Rows swapped in pairs by one turn or mirror: which row each one swaps with
z_824: [ 33  34  -7  -8   9  -6 -10 -18  -1  10 -26 -20  -1   3 -19   8  31   4
  -6  24]
z_860: [ 33 -18 -19  14  -3  -5  12 -21  38  56 -24   2  27  -4 -19  -8  -2   9
   4   0]
z_333: [ 25 -12   3  -7 -11   1 -37  22 -13  12 -55 -22 -16  -8   8   9 -12   7
 -14  -9]
z_271: [ 32  21  -6  -8   1  33 -29  -4  44  31 -45 -31  -2   0 -17  19 -10   5
  10 -16]
z_245: [  6 -18 -12 -13   0  11 -46  40   7  16 -15 -18 -14  -5   9   8 -13  -7
  -2 -14]
z_284: [ 37 -25  12 -22   8   1   3  23  20  30 -45  -6   1 -12 -11  32 -25  -2
  13  13]
z_265: [ 31 -13 -20  -1   4  -5 -27  -8  -5  25 -10  31  13  10  16  21 -18   8
  -9   8]
z_611: [ 28  30 -10 -14  14   2 -12  -7   2  13 -18 -20  -4  23 -26  19  27  12
   0  27]
z_439: [ 40 -31 -16  25  -4  -6   9  -6  34  51 -19   4  25  -8 -15  -6  -6  -3
   8  -2]
z_904: [  4 -14  -6  -5  15  -9 -19  -2  42  45   1 -11  18  -5 -32  -5  10  -9
  12  -6]
z_641: [ 49  -4 -35   6  -6  21  -7  25   0  42 -28   9 -21   6   9  17 -18  -2
  -7  38]
z_217: [ 30  24   0 -17  -1 -14 -13 -14 -15   5 -40 -13   8  10  -7   6  18   0
  -8  14]
z_500: [ 16  -8 -26  11 -26  24 -11  14   6  44 -27 -36 -17   9 -11 -19  38   7
  -6  16]
z_959: [ -8 -19  -4 -18   0  11 -49  31  22  35 -11 -28 -10  -7  -8   7   7 -14
  -4  -6]
z_920: [ 27 -20 -20  19 -13   1  -7  34   6  37 -19 -29 -16  -3 -15 -31  18 -14
  -3  26]
z_757: [ 25 -14  -5  -1   1 -14  -9  40  -3  26 -26 -27 -25 -13  -8 -16  -8 -16
   5  34]
z_830: [ 35  18 -28  -4  15 -11 -28  -7   7  22  -7  27   8  -4  15  12 -17   4
  -5  12]
z_85: [ 15 -16 -22   2  -9  27  -9 -13   2  46   0  12  20  20  -3  16  23  16
 -13   4]
z_490: [ 25 -21 -10  -2   4 -11 -12  50  -7  26 -28 -15 -19  -6 -12 -19  -5 -14
   1  30]
z_383: [ 41  10 -25  -2   3  22  -1  21   1  44 -26   9 -29   6   1  17 -14  -6
  -8  44]
z_227: [ 51 -19 -17  23  -4   5  11 -12  21  47 -34  15  11  -6   5   7 -29   7
   3  12]
z_702: [ 15 -17  -7   1   9  -8  -9 -12  51  47  -6  -2  23  -5 -30  -3   6  -3
  12  -7]
z_128: [ 19 -20  -8   7   4  -7  -1 -15  48  51  -6  -4  22   2 -23 -10  12   7
  16  -2]
z_681: [ 30 -25  10 -16  23 -16 -13  34  -4  28 -32  -5  -1 -13 -15  11 -22 -14
   5  18]
z_264: [  6 -26 -10  -6  11  -2 -16  -8  46  38  -1 -21  11  -1 -31  -4  13   0
  19  -9]
z_773: [ 49 -21 -21  18  -3   0   9  -4  26  54 -36  15  20  -4   4  -1 -25   2
   3   9]
z_996: [ 35  -7 -24   1  11  -7 -24 -10   0  20 -11  29  17   3  16  18 -12  14
 -14  14]
z_212: [ 31 -19 -10  22   6  -6  10 -19  43  53  -9  -1  17   6 -18  -6  -1   2
  11   4]
z_28: [ 30  27  -5 -18   9   2  -2 -13  -2  13 -24 -23  -4  15 -14  10  35   6
  -1  28]
z_130: [ 38  -8  -1 -12  14  20  -5   1  39  45 -44 -22  -1 -11 -16  43 -23  -3
  10  -4]
z_822: [ 20 -18 -26   1  -8  20 -16 -20   8  42  -5  12  18  16   5  25  19  22
 -17   7]
z_296: [ 38  20 -39   1  12  -4 -35  -4  11  24 -13  22   3  -6  10  12 -25  -7
  -2   3]
z_907: [ 30 -14 -11  -1   2  12 -21  -9  -9  27  -6  24  18  19  13  18  -3  17
 -19   3]
z_456: [ -5 -24  -7 -16  -6  16 -40  34  32  31  -7 -24  -6  -1 -14   2   8  -7
  -3 -11]
z_900: [ 36  24  -5   2   3  14 -37 -10  42  27 -45 -28 -10 -11  -9  20 -13   4
  11 -15]
z_590: [ 25 -21 -15   1   2 -13  -9  42  -6  27 -31 -20 -24 -10 -15 -22  -2 -14
   1  32]
z_163: [ 55  -8 -36  10  -8  19  -5  15   9  42 -34  11 -12   6  21  13 -25   8
 -12  25]
z_801: [ 30 -13   9  -9 -10  -6 -33  20 -15   4 -58 -20  -3   0   5  10  -2   6
 -14   1]
z_781: [ 37  16 -12 -13  15  17  -3  14   4  31 -21 -19 -22  11  -8  23  16  -1
 -12  53]
z_172: [ 23 -13 -19  13 -19  32  -9 -11  16  55 -18 -19   2  25  -2  -4  34  19
 -14  12]
z_125: [  0 -22 -10  -9  15   0 -24   9  40  40   2 -26   3  -7 -31  -3  14  -6
  19  -7]
z_523: [ 15 -20  -5  -9  -8   6 -48  36  -8  16 -35 -15 -15  -6  16   6 -17  -5
  -5  -1]
z_396: [ 27  24 -28   1   1  12 -36  -6  39  10 -47  -9 -14 -14  -5   5 -18  -4
   4 -16]
z_705: [ 16 -14  -7  -9  -9   2 -46  32  -9  23 -38 -23 -15  -8  11   6 -21  -8
 -11  -9]
z_482: [ 11 -10 -20   8  -9   2  -9  30  13  37 -28 -38 -19  -9 -19 -34  21  -6
   0  24]
z_686: [ 37  31  -5  -6   7  -8 -19 -16  -5  11 -24 -22  -8  10 -13  17  26  13
  -1  28]
z_231: [ 19 -13 -29  14 -27  31 -11   2  12  45 -27 -28  -6  14  -5 -11  36  17
 -12  11]
z_228: [ 14  -6 -21  14 -18  32 -12  -4  13  53 -20 -30  -6  22  -3 -15  36   9
  -6  14]
z_292: [ 37 -30  14 -14  13 -10 -10  31  11  33 -38   0   6  -8 -13  25 -28 -11
   8  17]
z_322: [ 13 -13 -20  11 -20  20 -12  13  10  49 -21 -37 -21   3 -18 -28  32   4
   3  15]
z_888: [ 31  25 -10 -11   4  -4 -11 -16  -9   3 -32 -22   6  11 -11  16  27   5
  -3  24]
z_766: [ 33  25 -12   2  -3  13 -25 -10  46  23 -49 -29  -8 -13 -13  12  -7   1
   2 -20]
z_671: [ 27  18 -10  -4   5  25 -22 -12  51  27 -45 -24 -14  -6 -16  15 -12  -2
   7 -19]
z_870: [ 29  24 -15   1   3  17 -37 -11  45  20 -45 -24  -9  -7 -12  13 -20  -9
   0 -15]
z_337: [ 22 -18 -15  11 -12  14  -7  23   9  38 -23 -46 -21  -3 -14 -29  23  -5
   9  22]
z_471: [ 53 -23 -24  14  -5   6   6   1  21  50 -34  21  17  -1   5   4 -28   6
   1   5]

Swapped with z_322: z_128
Swapped with z_500: z_702
Swapped with z_264: z_228
Swapped with z_471: z_490
Swapped with z_830: z_333
Swapped with z_130: z_781
Swapped with z_125: z_172

